gekun: [153 163 163 163 130]
nekir: [153 154  64  94 130]
sim: [153 164 145  94  99]
Kanor: [145 163 145  94 145]
q: [153 163 163 163]
gekun
gone nekir: [130  94 154  64]
[153]
again Kanor: 
[145]
howmany gekun: [163]
3
loc: [154]
nekir, 1

Fim: [124 145 133 104  87  90 103 112 110  98 131 125 146 130 114 127 131 145
 167 142 134 105 122 182  74 152 149 160 102 124  88 156 159 128 130 129
 130 106 143 112 104 118 131 118 130 100]
sevi: [130 166 153 107  98  81 139 121 114  92 120 108 174  92  89 110 121 147
 165 133 133 108 115 156  64 183 164 164  77 110  75 156 160 113 118 127
 147  85 142 123 119 109 146 134 125  92]
Rin: [142 141 152 124 117  73 151 137 149 129 113 113 160 136 111 128 142 148
 178 100 136 133 118 137  64 148 155 128  91 111 131 169 131 116 119  94
 133 108 143 155 141 130 202 130 122 127]
fesaf: [142 123 142 129 126  83 144 142 156 142 114 122 144 151 129 135 138 143
 138  96 138 138 123 135  81 125 145 116 109 120 156 136 118 124 138  93
 124 122 142 157 144 138 206 140 120 139]
zuko: [142 123 142 129 126  83 144 142 156 142 114 122 144 151 129 135 150 150
 172  96 138 138 123 135  81 125 145 116 109 120 156 165 118 124 123  93
 124 122 142 157 144 142 204 140 122 139]
Dip: [138 130 143 119 109  74 132 132 145 128 117 120 148 152 124 136 149 146
 181 106 140 127 122 154  65 134 151 130 102 120 137 169 133 123 125  96
 126 115 146 150 131 137 196 132 125 128]
kabiz: [142 141 152 124 117  73 151 137 149 129 113 113 160 136 111 128 142 148
 178 100 136 133 118 137  56 171 165 143  76 106 105 169 142 110 115 105
 141  91 144 148 138 120 191 119 119 112]
q: [142 141 152 124 117  73 151 137 149 129 113 113 160 136 111 128 142 148
 178 100 136 133 118 137  64 148 155 128  91 111 131 169 131 116 119  94
 133 108 143 155 141 130 202 130 122 127]
Rin
gone Rin: [128 129 128 111 151 133 155 113 108  64 118 111 148 202 152 137  91 142
 124 131 141 130 149 117 169 136 137 160 113 155 148 131 116 119 142 178
 133 136 130 143  94 141 100  73 122]
[127]
q: [142 123 142 129 126  83 144 142 156 142 114 122 144 151 129 135 138 143
 138  96 138 138 123 135  81 125 145 116 109 120 156 136 118 124 138  93
 124 122 142 157 144 138 206 140 120 139]
fesaf
howmany zuko: [150]
2
q: [130 166 153 107  98  81 139 121 114  92 120 108 174  92  89 110 121 147
 165 133 133 108 115 156  64 183 164 164  77 110  75 156 160 113 118 127
 147  85 142 123 119 109 146 134 125  92]
sevi
q: [142 141 152 124 117  73 151 137 149 129 113 113 160 136 111 128 142 148
 178 100 136 133 118 137  56 171 165 143  76 106 105 169 142 110 115 105
 141  91 144 148 138 120 191 119 119 112]
kabiz

zemat: [194  96 114 118 158 157 153 149 104 143 148 120  86 164  99  58 153 153
 156 157 109 143 113 173 126 159 116 105 134 130 157 162 148  86 127  94
 158  88 172 120  89 160]
marov: [171 156  99 123 151 115 158 100 145 116 144 110 128 171 106 121 129 116
 129 135 133 197 160  95  81 115 121 158 135  71  71 150 142 156  62  90
 140 131 113  75 126 131]
mur: [138  94 165  63 156 114  94 112  45 163 129  75 175 102 179 139 131 120
 140 133 111 113 102 175  43 175 145 215  72 141 118  96 159 137  78 183
 175  91 115 122  96 108]
puf: [174 102  99 122 159 128 105 120  80 142 170  69  97 158 164 134 183 114
 187 129 108  78 191 179 142  91 165 145 111 143 139 120 107 158 143 143
 137 139 102 139 118 102]
nota: [194  96 114 122 158 157 153 149 104  90 148 120  86 164  99  58 153  92
 156 157 109 143 113 173 126 159 116 105 134 167 157 162 166  86 127  94
 158  88 172 151  54 160]
Faliz: [194  96 114 118 158 157 153 149 104 162 148 120  86 164  99  58 153  92
 156 157 109 143 113 173 126 159 116 105 134 167 157 162 166  86 127  94
 158  88 172 120  54 160]
loc: [89]
zemat, 40
loc: [97]
puf, 12
q: [138  94 165  63 156 114  94 112  45 163 129  75 175 102 179 139 131 120
 140 133 111 113 102 175  43 175 145 215  72 141 118  96 159 137  78 183
 175  91 115 122  96 108]
mur
gone mur: [179 165  96 141 129 133 215 175 156  45 122 114 163  75 175 108 113  63
  78 159 118 140  96 115  43 137  91 175 102 131  94 183 139 120 111 112
  72  94 102 175 145]
[138]

tam: [ 45 110 198 103]
Siz: [ 57  95 193  96]
zavu: [134 134 134 134]
pebi: [124 107 125 126]
sizap: [138 138 136 138]
kiz: [113 107 125 131]
tubip: [100 147 164 135]
litek: [137 121 154 114]
loc: [198]
tam, 2
gone tam: [ 45 103 110]
[198]
again zavu: 
[134]
gone pebi: [126 124 107]
[125]
q: [124 107 125 126]
pebi
again sizap: 
[138]
q: [100 147 164 135]
tubip

duv: [148 183 184 192 184 147  81 186 125  69 148 186  69 122  69]
Bez: [179 171 172 179 178  74  84 199 184  71  70  84  71  84  72]
zef: [193 169 170 178 128 192  92 172  80  81 195 173  81  67  82]
poso: [100  69  79  70  79  78 173  77 136 188  98  76 188 140 187]
pake: [ 51 129 129 129 129  51 126 129 197 126  49 129 126 210 126]
loc: [193]
zef, 0
loc: [170]
zef, 2
gone zef: [ 67 192  80 170  82 178  81 173 169  81 172 128 193 195]
[92]
howmany Bez: [179]
2
again zef: 
[81]
gone poso: [ 79 187  76  77 188  78 140  70 188 173 100  79 136  98]
[69]

